Where one turn sends some rows of the set: a few examples, then the rows asked:
popu: [ 26   7   4 -43   1  16  20  21 -13  41   1  42  -6 -14   9  10  13 -19
  17  -1 -35  15   5 -39 -14 -29  10 -35]
nuta: [ 25   3  10 -10  -1  -3 -24  -2  -2  45 -18  -9  -8 -48 -29  15  14 -38
 -21  14 -34 -11 -77 -22  29  37  37 -26]
reme: [ 34 -11  -8 -48  17   1 -23   3 -22 -11  -5  17  19 -49  50  23  19  27
  24 -18 -29  15 -37  10  25  -8  22  18]
rup: [ 20  11  15 -61  24  19  -8  26  -2  59  12  39  -5 -47  -4  14  20 -37
  18 -24 -25  29   5   1  -9 -13  39  14]
Rogu: [ 27   3   3  41  14  -5 -31  15  30  12 -12  33  -7  -2  -3 -10  21  34
 -33  -2 -21  12 -51   2   4 -62   8  23]
lov: [ 33   4   2  -2   9  15 -58  11  66  81  -8 -19   9  -9  16   3  17  43
 -11  10 -31   6 -54  10   7 -10  26  -9]
zav: [ 21   8  10  -9 -36  -7 -14  12   3  75   6   6   4 -44   3  42  12  64
   7  -4 -28   7 -46  13  23 -35  48   2]
div: [  2 -11  -6   0 -16 -25 -44   7 -33  15 -17  43  -3 -53  25   8  11 -34
 -31   7 -25  10 -54 -20   6 -34  43  -6]
pafa: [ 22   9  10 -10 -35  -7 -14  11   0  76   5   7   2 -42   2  40  12  66
   4  -4 -29   7 -45  12  24 -34  46   0]
kulu: [ 42 -14  -6 -21  15   0  -8   7 -39  20 -13  -3  -8  17   5  -2  15 -72
 -22  -2 -33  10  -3  10  10  -1  26  10]
litog: [ 24   2  17  11  60  19 -23  -4 -22  26  -3 -17  23  32 -20   1  35  25
   3  -8 -32   1  -6  -2  20  -3   9   4]
seko: [ 24  36   0 -32 -19   8   7  23  21  48  -2 -43   7  -7  -2  20  -4  19
   1   2 -28  17  -8   5 -13  27  44 -33]
kib: [ 24   3   8  35  22  -4 -37  21  39  15  -5  28 -11 -13  -7  -6  24  26
 -34 -14 -17  19 -50  17   4 -59  24  42]
fazut: [ -1 -10  -2  -6 -10 -23 -51  12 -26  18 -12  40  -5 -64  23  10  15 -40
 -32  -4 -23  19 -54  -7   6 -30  57  12]
Monoz: [ 26   7  12  27  27  -4 -55   9  23  29  -9  38   2 -19 -13 -15  26  25
 -36  -9 -17  15 -51  20  12 -48  15  47]
pid: [ 32 -12  -9 -46  16   2 -16   9 -14 -18  -4  12  15 -47  50  28  20  28
  25 -21 -27  17 -35  11  22 -12  29  18]
maki: [ 35 -12 -11 -44  15   0 -10   8 -15 -19  -7  13  14 -40  55  27  16  30
  23 -17 -29  13 -36   2  22 -14  23   9]
zil: [ 33   5   1  -1   8  14 -55  16  70  77  -6 -23   7  -9  17   5  15  43
 -11   9 -31   8 -54  12   7 -12  30  -6]
Ropib: [ 26  39   7 -45 -10  11 -21   5   2  69  -4 -31  22 -21 -13  10   0  15
  -3   3 -27  16 -10  13  -4  45  38 -18]
fifo: [ 22  39   6 -40 -11  10 -10  21  20  57   4 -43  11 -22  -8  18  -1  11
   1  -8 -25  22  -7  21 -10  38  53 -12]
rin: [ 25   0   2   0 -11  -5  -1   9  11  29 -18 -16 -19 -31 -20  22  10 -33
 -19  16 -34 -10 -75 -32  24  23  38 -42]
pem: [ 20 -13  -8   4  -3  15 -78  -1  62  36 -11  35  33  10   4 -11  18   2
  -9 -14 -28   5   6  -5  17  -9  43  -2]
Gezo: [ 19   3  11 -13   5  -3 -22  13  18  44  -9 -19 -16 -55 -33  22  16 -46
 -20   0 -29  -1 -75  -5  26  35  58  -8]
Mapu: [ 26  11  13 -60  14  18 -11   6 -27  65   2  51   7 -35  -4   2  17 -27
  13  -4 -34  16   1 -23  -3 -10  10  -9]
dulib: [ 20 -14 -10  11  -6  13 -66   8  71  26  -8  28  26  16   9  -5  16   3
  -6 -15 -28   8   7  -6  14 -16  47  -7]
kapu: [ 28  10   8 -26  55 -16   6  10 -14  26   3  49  -8  -4 -30   3   5 -36
 -27   6 -30  23 -62   9  28 -28  62 -20]
ratu: [ 35   4   1   0   6  13 -56  12  66  78  -9 -19   6  -7  18   3  17  46
 -12  13 -33   3 -54   7   7 -11  23 -12]
labi: [ 41 -12  -3 -23  19   0  -7  11 -34  21 -12  -3  -8  13   4   0  16 -75
 -19  -7 -33  12  -3  16   9   1  30  16]
sif: [ 34   3   1   0   6  13 -51  15  71  75  -8 -22   4  -6  18   5  16  45
 -11  10 -33   7 -53   8   5 -13  29 -11]
mife: [ 34 -10  -9 -46  15   1 -18   2 -23 -14  -8  17  21 -44  52  25  18  32
  23 -14 -32  11 -37   3  23  -9  18  10]
lav: [ -3 -11  -6   0 -12 -24 -37  24 -12   4  -6  31 -12 -58  28  19  12 -39
 -27  -8 -21  19 -52  -8  -1 -40  65   7]
fev: [ 19   3  20   5  70  20 -28   3 -12  31   6 -22  20  20 -26   5  37  16
   3 -20 -27   8  -5  14  19   0  26  23]
guku: [ 28  10   9 -26  52 -16   9  11 -14  25   2  52  -8   0 -28   3   4 -35
 -28   9 -30  22 -60   5  27 -28  59 -26]
fef: [ 23   0  12  18  56  17  -3  10  -5  12   3 -28  11  39 -15   9  33  25
   5 -13 -29   4  -5  -3  13 -12  19   0]
Lifef: [ 29  11   6 -23  53 -17  12  13  -9  21   3  47 -11   0 -29   6   4 -34
 -28   8 -29  23 -61   7  26 -31  62 -26]
sar: [ 21 -13 -10  10  -7  12 -70   1  63  31 -12  34  31  17   7  -9  15   5
  -9 -10 -30   4   5 -10  15 -13  40  -9]
Raz: [ 20  -1   4  -1  -5  -5   1  23  29  26  -8 -27 -27 -41 -22  29  13 -39
 -17  -1 -29  -2 -72 -16  19  21  60 -26]
gudad: [ 42 -14  -6 -17  14   1   1  14 -35  15 -14  -5 -10  20   8   1  15 -71
 -18  -4 -33  11  -3   9   9  -5  28   6]
tetud: [ 21   7   7 -47  10  17  25  40  13  35  14  29 -20 -26   9  21  16 -29
  22 -20 -27  28   6 -18 -18 -32  39 -10]
gota: [  1 -13  -9   6 -21 -24 -28  17 -17   2 -12  35 -13 -48  32  15  11 -33
 -28   3 -23  14 -53 -24  -1 -43  51 -11]
vagut: [ 27  37   1 -36 -20   9  -5   5   2  58  -8 -32  18  -5  -6  10  -5  22
  -1  12 -30  11 -10  -2  -6  35  27 -37]
ketu: [ 27  10   9 -25  55 -17   9  13  -9  24   4  47  -9  -4 -29   4   5 -36
 -27   5 -29  25 -60  10  27 -30  64 -21]
mufot: [ 40 -14  -4 -20  15   1  -2  15 -28  17 -11  -7 -13  16   7   3  16 -75
 -18  -7 -32  14  -2  14   8  -5  34  14]
Fopap: [ 18   1  15  12  65  17 -11  16   2  17   7 -31  10  25 -18  12  36  17
   8 -26 -25  10  -3  12  14 -10  34  19]
Rovi: [ 19 -13  -7   7  -2  13 -74   7  70  32  -7  31  28   9   5  -5  18   0
  -6 -18 -26   8   7   2  17 -11  51   3]
dos: [ 28   4   8  34  18  -4 -46   2  14  25 -16  41   3  -7 -10 -19  24  34
 -37   2 -22   8 -52   3  11 -52   0  29]
Kov: [ 21   9  11  -9 -37  -6 -13  12   2  74   5   4   3 -43   2  41  12  65
   6  -4 -29   7 -46  12  23 -36  47   1]
zisu: [ 22  10  10 -10 -35  -5 -16  11   2  76   5   7   2 -44   3  41  12  64
   7  -6 -28   7 -46  14  24 -34  47   3]

popu moves to tetud
gudad moves to mufot
Rovi moves to pem
And these:
kib moves to Monoz
nuta moves to rin
fef moves to Fopap
Lifef moves to ketu
fazut moves to div
mife moves to maki
fifo moves to Ropib

